Each run below is a few steps of one of 7 hidden systems, one row a step.
nuvet, trace 1 (8 x 20):
[[ -3  52  -1  52  29 -68   9  15 -22   6  54 -23 -11 -53  22  10   7 -28
   -5 -17]
 [-11  43 -15  -1 -48 -16 -13   4 -53 -26  81   2 -33 -26 -52  -9   8  -6
  -14   2]
 [-18 -13   3  11  15 -40   0  18 -39  11  27 -70 -21 -43 -56 -34  -1 -32
   15  43]
 [  4 -16 -46  20 -52  -3 -75  19 -32   9  18 -15   3 -65  -6 -17  18  -3
   18  38]
 [ 26 -13  -2  34 -65  15 -11   2  -9   6 -47 -38 -38  10 -60 -33  18  -8
    9  52]
 [  9 -45 -20  14  -5  29 -40  13 -11 -16 -69 -40 -20 -23  25 -16  43 -46
   43  -6]
 [  3 -21 -38 -17 -38  95 -11 -17  32 -10 -25  -2 -24  21  -2  -7  29  27
   41  17]
 [ 15  -8 -13  40  34  39  36 -11  56  25 -60 -45 -17  22  47   3  20   1
   20   7]]
nuvet, trace 2:
[[ 10  -2  44  46  57 -44  48   9  17  27 -43 -54  -4  -6  -5  -5   3 -29
   28  20]
 [  5  21 -34  -2 -44  23 -57   8 -18 -37  32  54   8 -36  42  25  31   2
   18 -43]
 [  0  19  33   1   2  14  69 -18  19   2   5 -35 -39  38 -76 -18  -8  15
   19  36]
 [ -8  -5 -21  27  48 -26 -32  23  -6   4   1 -17  17 -67  72  13  20 -32
   31 -25]
 [  9  43 -21  -1 -80  41   3 -20   5 -13  46  33 -31  24 -48   3   3  44
   -8  17]
 [ -2  -7  26  36  61 -41  40  15  -5  15 -33 -74 -23 -13   4 -16   8 -52
   10   2]
 [ -9   7 -55 -21 -46  38 -60   2 -21 -29  50  35   1 -38  29  13  23  13
    6 -21]
 [  3   2  15  17   2   4  61 -12  22  29  -7 -57 -34  37 -65 -25 -12  13
   -5  53]]
lazi, trace 3:
[[ -7  40 -48  51   7   6  -9   7  -9 -11  18 -53 -53 -51  20 -14  34 -37
   34  -1]
 [ 18  23 -43  28 -76  58   1 -21  14   2   3 -13 -49  20 -29 -13  19  26
   -3  36]
 [  5  13  -2  47  11  -7  46   1 -10   7 -12 -87 -60   1 -19 -17  30 -42
   -2  12]
 [  2  20 -67  16 -53  51 -29 -13 -18 -33  -9 -16 -58  12  24 -15  31 -24
  -23 -22]
 [ -6 -31 -16  -3 -16  31  43 -12  -2  24   4 -76 -42  34 -42 -22  14  -1
  -44  35]
 [  6  -5 -49  43   0   2  -9   1 -16   6 -27 -54 -34  -3  62  -3  31 -47
  -50 -25]
 [ 11 -33 -18 -18 -63  46   8 -15  -8  -3 -30 -12 -26  65 -17  -7  15   3
  -73  -1]
 [-15 -50   2  -9  35 -16  31   9 -29   9 -12 -75 -21   7  17  -7  24 -49
  -60 -24]]
reris, trace 4 (8 x 20):
[[-29  25  19 -42  36 -36  22 -18  -6  -2  20  27   6  35 -47 -25 -79  14
  -27  22]
 [-34  -1  30 -40  55 -50  12  -2 -30 -16 -17   0   0  23 -37 -38 -64 -33
  -22   5]
 [-37 -21   1 -52  47 -34 -33   0 -21  -1 -13  18  26  -1 -24 -43 -77 -11
   -3  31]
 [-12 -11  28 -10  56 -49  -9   0  12  23 -48  13  32   8 -17 -31 -73  -2
    7  44]
 [ -5   8  35 -17  29 -37 -31   1  -2 -20 -67  52  24  14 -16 -26 -64 -16
   29  12]
 [-15 -10  23 -40  43  15  -9 -10  24 -16 -69  28  12  22 -19 -32 -50   1
   56  26]
 [-16   0  10 -22  77   1  -3  -8  33 -13 -66  29  20  20  41 -11 -47 -14
   40 -11]
 [-16  42  -4 -22  47  15  -2 -23  45 -15 -29  64  14  30  23  -8 -62  25
   35   0]]
bifol, trace 5:
[[-18  19 -21 -45 -41  36  -9  -9  -6 -16  91  42   3  -7 -22  16   4  50
    2  -5]
 [ -4 -27  17  35  50 -62  22  21 -16  39   8 -71  10 -37   8  -4   9 -32
  -22  12]
 [ 37  37 -23  39 -71  23 -41  -3   2 -28 -25  52 -12   5  34  22  28  -2
   -1 -32]
 [ -7 -40  52 -38 -13   6  52   5 -13   8  34 -35  -4  17 -86  -2  18  15
    5  24]
 [-17 -34 -35  -8  28  -2 -60  15 -26 -15 -30 -12  12 -44  64  -7  13 -46
   13 -27]
 [ 19  28  -2  17 -51  10   4  -6  31  29  64  37  26 -16 -17  28   6  73
   10  27]
 [ 15 -35  43  32  33 -22  38  16   0  18 -62 -66 -14   2  -6  -8  29 -47
   12   3]
 [ -1  14 -33 -29 -40  68 -39 -11   1 -52  -2  56 -11   6  19  10  19  10
   38 -37]]
Kana, trace 6:
[[ -7   6 -61  -4 -27   2 -82  -2  -2   4  14  54  33 -29  41  -7 -34  25
  -14  17]
 [ 17 -26  53  13  10 -27  29  -1  23  34 -69 -10  16  36 -44 -18 -32   6
    0  48]
 [  3   6 -10  -8   7  11 -33   1 -18 -53 -52  34 -10  11  59   9  16 -47
    2 -70]
 [-19 -13 -13 -52  -3  61  -3 -22  39   1  10  31  11  20 -33 -14 -29  60
   42  39]
 [-25 -15  23  -7  99 -48  25   9  -2  10 -20 -33  14 -12  34  -9 -26 -40
    3 -17]
 [ 18  64 -30  33 -19  17  -8 -20  45   1  11  63   8  11  53  30  -9  42
    1 -17]
 [ -9  13  50 -21  26   7  77 -13   5 -14  -4 -26 -37  49 -68 -13  -8  -7
   15   5]
 [-36  34 -47 -18  27  -9 -32  -1 -37 -39  55  14 -17 -31  45  -2  -7 -30
  -13 -49]]
zus, trace 7:
[[ -8  -4 -10 -13  41 -17 -56   3  12  -5 -52  54  43 -16  56  -7 -44  -6
   28  -6]
 [ 22  43  23  34  19  -4  20 -17  61  13 -57  46  15  34  14   5 -39  28
   30  15]
 [  7  21  38 -11  26  11  35 -13   7 -49 -57  27 -23  54  16  10   4 -34
   12 -61]
 [-34  42 -34 -49  24  27 -16 -27   2 -47  13  58 -11  31  25 -10 -45   2
   -3 -37]
 [-31  32  -6  -2  94 -30  29 -13  34  13  10   3  13   1  44  -6 -58   4
    4  -4]
 [ 15  77   7  63  16 -59  17  -6   4 -10 -18  22 -20  11  29   9 -20 -30
  -23 -29]
 [-16  58  17 -16   5 -15  38 -21 -17 -39   7  14 -49  51 -56 -27 -45 -21
  -21  -7]
 [-42   1  -8 -41  56 -41 -24   3 -46 -32  -4  -2  -7  -5  -1 -38 -54 -49
  -21 -11]]
bifol, trace 8 (8 x 20):
[[ -2 -14 -26  -6  41  60   8 -16  57   1 -54   4   5  23  73  13   5  11
   27 -20]
 [-17  22  -1 -21  47  44  68 -24  58  11  36   1  -2  34  20  23  -6  49
   13 -13]
 [-18  30  -4  10  79  -7  56 -12  17 -10   1 -27 -26  19  55  10  -3 -26
  -12 -48]
 [ -9  75 -12   3   0   4  36 -21   0 -36  53  34 -33  32  19  20  -3   1
  -33 -58]
 [-18  28  25  -4  20 -51  47   0 -43 -16  50 -27 -30  15 -28   0  -6 -35
  -58 -34]
 [ -2  28 -16   5 -33 -42 -39   8 -61 -37  20  25 -14  -7  10   0  -3 -41
  -62 -44]
 [ 10  -6  24  -2 -63 -50 -14  14 -50   8  47  16  15  -6 -59   1  -5   6
  -58  15]
 [ 18 -56  19   7 -38 -43 -55  28 -49   8 -48  -3  25 -19 -14 -13   8 -38
  -34   7]]
paz, trace 9, 8 rows:
[[ -12   50  -18   36   39  -50   22  -13   28   42   26  -11    2    1
     7  -14  -60   24  -32   42]
 [  26   56   19   54  -11  -65  -13    2  -18  -17  -35   39   -6    8
    21    5  -19  -37  -33  -29]
 [ -17   12   16  -45  -11   -6   -7  -10  -42  -54  -26   24  -34   43
   -58  -37  -39  -36  -12  -11]
 [ -52  -26  -38  -44   62  -19  -20    0  -28    2   18  -38   -1  -15
    12  -40  -48  -26  -30   13]
 [   5    6  -32   22    3  -34  -62    0   16   33  -29   37   44  -19
    34  -15  -58   20  -17   42]
 [  27  -13   55   16   10  -32   -2    6    9   -3 -104   22   17   32
    -3   -7  -19  -28   10    0]
 [ -29  -25    2  -66   38   33  -17   -4  -18  -55  -37   24   -2   19
    25   -9   -3  -34   24  -51]
 [ -41  -12  -30  -50   60   35    2  -20   43   18   14    6   19   10
    13  -20  -55   41   20   33]]
paz, trace 10, 8 rows:
[[ -7 -80 -24 -44 -22  26 -26   9 -20  14  20 -10  33  -3  35  22  32   8
  -62 -25]
 [ 17 -64  15 -22 -40  20  -1   3  24  49   2  14  54  17  -9  22   6  59
  -35  31]
 [ 28 -64  54  -4  -7  -5  27  19   9  26  -9  -4  48   6  26  49  51   8
  -27 -36]
 [  8 -34  33 -53 -39  39   8   4   1 -10  40  48  33  13  -8  44  37  41
    1 -36]
 [ -8 -37  45 -35  20   4  61   7  15  30  64 -21  33  -1 -25  32  24  42
   -2  -3]
 [ 13  12  25  10 -14 -25  12  18   3  16  79  29  40 -37  22  56  35  31
   -2 -31]
 [ 19  19  67   3 -39 -26  36   9  -7   1  51  27  12  -1 -71  27  18  29
   19   3]
 [ -9  -1  42 -10   8 -38  26  25 -48 -17  75 -20  -1 -41 -33  22  39 -22
   11 -30]]
zus, trace 11, 8 rows:
[[-21  -2 -72  24  -6  15 -27  -4 -20   9   1 -72 -46 -20  -2 -47  -4 -27
  -17  41]
 [  0 -15 -55  41 -14  10 -13  -1   0  34 -27 -76 -37  -8   0 -38   0 -19
  -28  53]
 [ 16 -33 -42  31 -40  23 -12  -4 -10  21 -45 -66 -38  17  -5 -29  18 -23
  -48  34]
 [  2 -54 -47  -6 -42  44 -17  -7  -7  19 -32 -50 -22  27  -3 -26  12  -2
  -57  30]
 [  4 -68 -47  -4 -20  34 -17  -2   8  40 -24 -47   7  16  29  -8  14   9
  -65  23]
 [ 22 -50 -33  18 -38  26   5  -4  18  47 -16 -30  15  25  34  13  24  24
  -78  13]
 [ 19 -51  -9  -5 -42  29  29  -6   8  35   4 -27   8  38  14  27  38  22
  -83 -10]
 [  3 -53 -11 -29 -34  19  12   1  -9  24  41 -13  22  20  18  27  32  24
  -85 -22]]
lazi, trace 12 (8 x 20):
[[-21  56 -22  20  76  -9  45 -25  45  11   4  -7 -15  22  37  -8 -50   9
   -2   2]
 [ -6  82 -22  12  18   0  18 -32  29 -22  -1  46 -24  48  24  -3 -51  10
  -26 -21]
 [-30  57  -1 -18  41 -26  41 -24  -3 -16  28   7 -32  43 -26 -22 -64  -5
  -33  -1]
 [-35  59 -52   1  37 -35 -20 -18 -10 -10  27  14 -17   2  23 -31 -70 -10
  -43   3]
 [ -9  38 -23   5  -1 -34 -11 -22   4  14 -11  24  -3  37 -21 -32 -84  13
  -53  44]
 [-13  33   2  12  40 -62 -12  -6 -18 -10 -52   4 -13  19 -10 -43 -72 -42
  -27  15]
 [-26   9 -30 -38  15  -2 -50 -17 -15 -31 -48  36  -9  28  -7 -49 -74 -20
  -12  16]
 [-34 -19 -15 -30  61  -7  -9 -11  16  12 -46 -11   8  22  -7 -49 -74  -7
    0  45]]
reris, trace 13:
[[ 22 -35  26 -15 -66 -18 -49  25 -53 -18  11  33  26 -26 -18  20  37 -18
  -19 -29]
 [ 14 -79  32 -21 -25  26  14  19   5  35   9 -32  31 -14 -42  14  44  31
   20  31]
 [ 26 -42  46  15   6 -33  -8  34 -11  12 -11   3  44 -36  45  44  54 -18
    2 -43]
 [ 20  -9  27 -13 -49  24 -14  10  14   2  44  50  40 -27 -23  34  31  55
   49   4]
 [ 19 -15  67  20  19   0  65  18  14   5   7 -29   2  -9  -8  41  63  -8
   43 -31]
 [-13   5   3 -26   1  15 -19  17 -21 -34  66  27  14 -50  24  33  41   1
   45 -51]
 [ -5  13  14  15  21  11  53   4  34  33  75 -33   5 -33 -15  25  28  43
   41  19]
 [  4  53  25  41  11 -50  16  19 -28 -22  51  -2 -13 -44  14  28  31 -34
   14 -47]]
Kana, trace 14, 8 rows:
[[ 12  15   6 -10  -5  50  62 -27  45  -4   5  22 -13  63  23  36  20  35
  -24 -40]
 [-41 -10   7 -63  38  21  58 -11 -12 -17  63 -18 -16  28 -12   8   5   3
  -30 -38]
 [-26  22 -22 -15  19 -32   8  -4  -8  19  94  12  23 -14  22  16 -26  28
  -60 -10]
 [ 22  31  36  30 -23 -59  40  -3  -4  28  29  13  11  29 -34  15 -22  19
  -74   5]
 [ 11  22  25  -8 -54 -31  -3   3 -57 -42  13  32 -20  25 -34   7  11 -33
  -54 -44]
 [-16 -20  -2 -57 -49  -5 -45   4 -50 -21  35  36  13  -6 -62 -20 -25   9
  -16  19]
 [ -3 -38  26  -8   8 -69 -51  25 -35  16 -24  15  49 -27 -20 -21 -42 -15
  -17  30]
 [ 37  -3  26  23 -36 -25 -51   9   7   1 -74  67  41   5  17  11 -13  -2
    6  -2]]

Which system made each of these runs?
trace 15 (2 x 20):
[[ -7 -54  52 -36   4  -2  45  16 -39  -8  11 -55 -13   6 -60  -2  38 -30
   -4  -8]
 [ -7 -27 -37 -24 -49  -2 -83  18 -45 -10  35  24  25 -52   5  -3   8  -2
   -8   3]]
	zus
trace 16 (2 x 20):
[[ 28 -27  35  -5 -74  28  -2  17 -30 -24  11   4  -7 -10 -39  26  75  -5
   21 -23]
 [ -9 -68  21 -37  -2   9 -17  30 -37  -4  31 -32  20 -53 -17   9  56 -15
   40  -9]]
	bifol
trace 17:
[[-31  17 -58 -32  14  30 -28 -31  15  -8 -24  21 -17  39   7 -42 -73  13
  -24  26]
 [ -7  14 -18  11  37 -12  20 -23  23  14 -58  -8 -17  59  14 -29 -61  -9
  -54  17]]
	reris
trace 18, 2 rows:
[[ 30  39  10  54 -10 -24  12   7  28  21  38  30  31 -25  54  54  29  27
   -5 -31]
 [ 10  38  50   2 -17   3  74  -7   5 -14  57   7 -22  28 -49  31  28  21
    2 -25]]
	zus
trace 19 (2 x 20):
[[-11   0  33 -25   7  22  56 -13 -11 -29 -22 -36 -54  50 -70 -26   1 -24
   15   4]
 [-43 -38 -40 -49  54   8 -33   4 -31 -21   3 -20   1 -19  52 -18 -10 -42
  -15 -33]]
	reris
trace 20, 2 rows:
[[ 20  -6  60  -5  -5 -33 -17   7  11   4 -59  51  40  10 -43  -9 -39   9
   38  31]
 [ -7 -17  34 -33  33  -9 -29   3  11 -12 -65  45  31   6 -18 -20 -46  -1
   61  21]]
	bifol
trace 21 (2 x 20):
[[  3 -11 -57  31  -2   5 -36 -10  39  54 -24 -10  21  -7  30 -23 -38  34
  -19  63]
 [ 28  18 -23  43 -44  -7 -18 -11  -3  -4 -71  12 -25  47  25 -11 -11 -25
  -66  -8]]
	nuvet
trace 22 (2 x 20):
[[ -2  15 -41   4 -25 -40 -62  -2 -24   7   7  43  21  -2  30  -9 -49   3
  -74   4]
 [ 24 -10  31   1 -37 -22   2  -9   1  13 -60  26   6  58 -54 -19 -42  11
  -45  35]]
	Kana
trace 23 (2 x 20):
[[ -3 -18  -2 -20  -3   3  15 -22  30  38 -25   6  17  53 -32 -23 -59  43
  -47  56]
 [ 11 -22   1  16  24 -43 -34   7  -4   9 -69  19  32   8  63   1 -24 -32
  -49 -24]]
	nuvet
trace 24, 2 rows:
[[-15 -20  60 -18  58 -55  36   8  -6  13 -20 -25  16   7 -49 -22 -42 -17
   10  27]
 [ 10  50 -21  26  -5 -19 -46   1  -6 -30  -5  64  13 -16  65  21  -8 -15
   -1 -48]]
	Kana
trace 25, 2 rows:
[[ 25  44  26   8 -64  16  -9   4 -11 -43  25  64  -8  -6 -20  32  36  12
   37 -38]
 [ -6  15  58   2  43 -10  61   5   6 -12   6 -33 -22  -9 -48   0  18 -15
   75   4]]
	nuvet
trace 26:
[[-20   2 -32 -29  32  41  50 -33  36   9  12 -10 -15  62  33   5 -20  27
  -57 -17]
 [-11  23 -14   7  45 -18  47 -17  16  15  15 -13  -7  42  54  14 -23  -3
  -80 -37]]
	lazi
trace 27:
[[  6 -42  44 -18 -32   0  27  19 -27  13  50 -41   4 -23 -73  10  45   9
   14  20]
 [ 14 -13 -19  38 -26 -12 -44  30 -21   8  26 -24  11 -76  34  20  57 -17
   21 -11]]
	lazi
trace 28, 2 rows:
[[-12 -11  26 -30 -22 -44  -6  11 -36  11  64   9  24 -19 -76 -10 -25  22
  -16  35]
 [  1 -27  37   9   7 -79 -26  34 -44  20  30 -11  42 -60 -15   6   1 -20
   -8  10]]
	paz
trace 29 (2 x 20):
[[-10  33 -28  41  32  24  52  -8  21   6  33 -69 -51 -12  25   5  37 -11
   20  -8]
 [ 14  76 -56  56 -53  26  -5 -19  14  -9  37   6 -47  -7  11   6  15  17
   -2   4]]
	paz
trace 30 (2 x 20):
[[ 20   4  81  26  18 -41  48  21 -13  -9  -9 -21  -3 -15 -27  21  43 -33
   40 -26]
 [-22  -9  -1 -43   0  20 -40  18 -29 -38  49  18  11 -59  -8   6  24  -4
   72 -18]]
	reris
trace 31, 2 rows:
[[-14  36 -15   8  52 -39 -12 -12 -10 -25 -47  19 -13  24  42 -24 -54 -46
  -35 -26]
 [-11  54 -16  13  22 -32   5 -26  12  -5 -32  30 -17  48  -1 -31 -81  -4
  -38  17]]
	zus
trace 32 (2 x 20):
[[ -9  29  21   1  20  10  72 -14  -7 -34  -6 -38 -65  46 -34  -9  13 -35
   -1 -27]
 [-49  -7 -61 -52  28  19 -32  -5 -37 -34  47 -12 -20 -20  29 -20 -11 -25
  -22 -29]]
	reris
trace 33, 2 rows:
[[  1  14 -27  36  41 -50 -37   0  18  31 -49  11  28 -12  56 -18 -53  -9
  -19  22]
 [ 29  35   9  32 -19  24  18 -24  42 -10 -81  32 -20  65   5  -1 -17   5
    1   1]]
	Kana
trace 34:
[[ 22 -25  70  36  32 -42  40  23  20  35 -29 -37  26 -19 -17  16  22  -4
   39  19]
 [ 15  12   9  -1 -13  40 -26  -1  10 -50 -56  49  -7   1  26  13  30 -16
   72 -42]]
	bifol
trace 35:
[[-18  72  -9  13   5 -19  23 -20   4  -7  33   1 -41  16 -60 -32 -56  12
    7  41]
 [-10  49 -18  48  31 -68  -1   7 -35  -5   9 -34 -28 -26  18 -19 -18 -56
  -29  -9]]
	paz
trace 36:
[[ 15  -3 -15  21  -8 -32 -19   3   7  28  10  36  49  -3  74  37  -3  15
  -67 -29]
 [ 29  18  36   0 -72   7  26 -11   9   4  17  44   3  45 -61  16  -1  47
  -25  15]]
	reris
trace 37, 2 rows:
[[ 27 -46  30   4 -26   4  35  -6   2  15 -66 -27  -9  65 -17   1  15 -14
  -63  -5]
 [ -5 -47 -26 -50 -42  30 -34  -8 -24 -16 -14  25  10  40  19   1  -2  -1
  -76 -26]]
	zus
trace 38:
[[ 39   2   6  59 -58 -48  -7   8  -1  48   2   1  24  -5   0  17   4  19
  -69  23]
 [ 34 -52  34  -1 -60  11  -3   5 -16  -6 -73  -4  -5  47 -29  -1  28 -21
  -33  -4]]
	bifol
trace 39:
[[  9 -27 -52  28 -21  23 -23  11  -6  17  17 -33   2 -34  71  27  58  -6
  -30 -28]
 [ 12 -16 -10  -2 -53  48  48 -14   0   9  21 -40 -36  45 -33  10  42  17
  -52   1]]
	nuvet
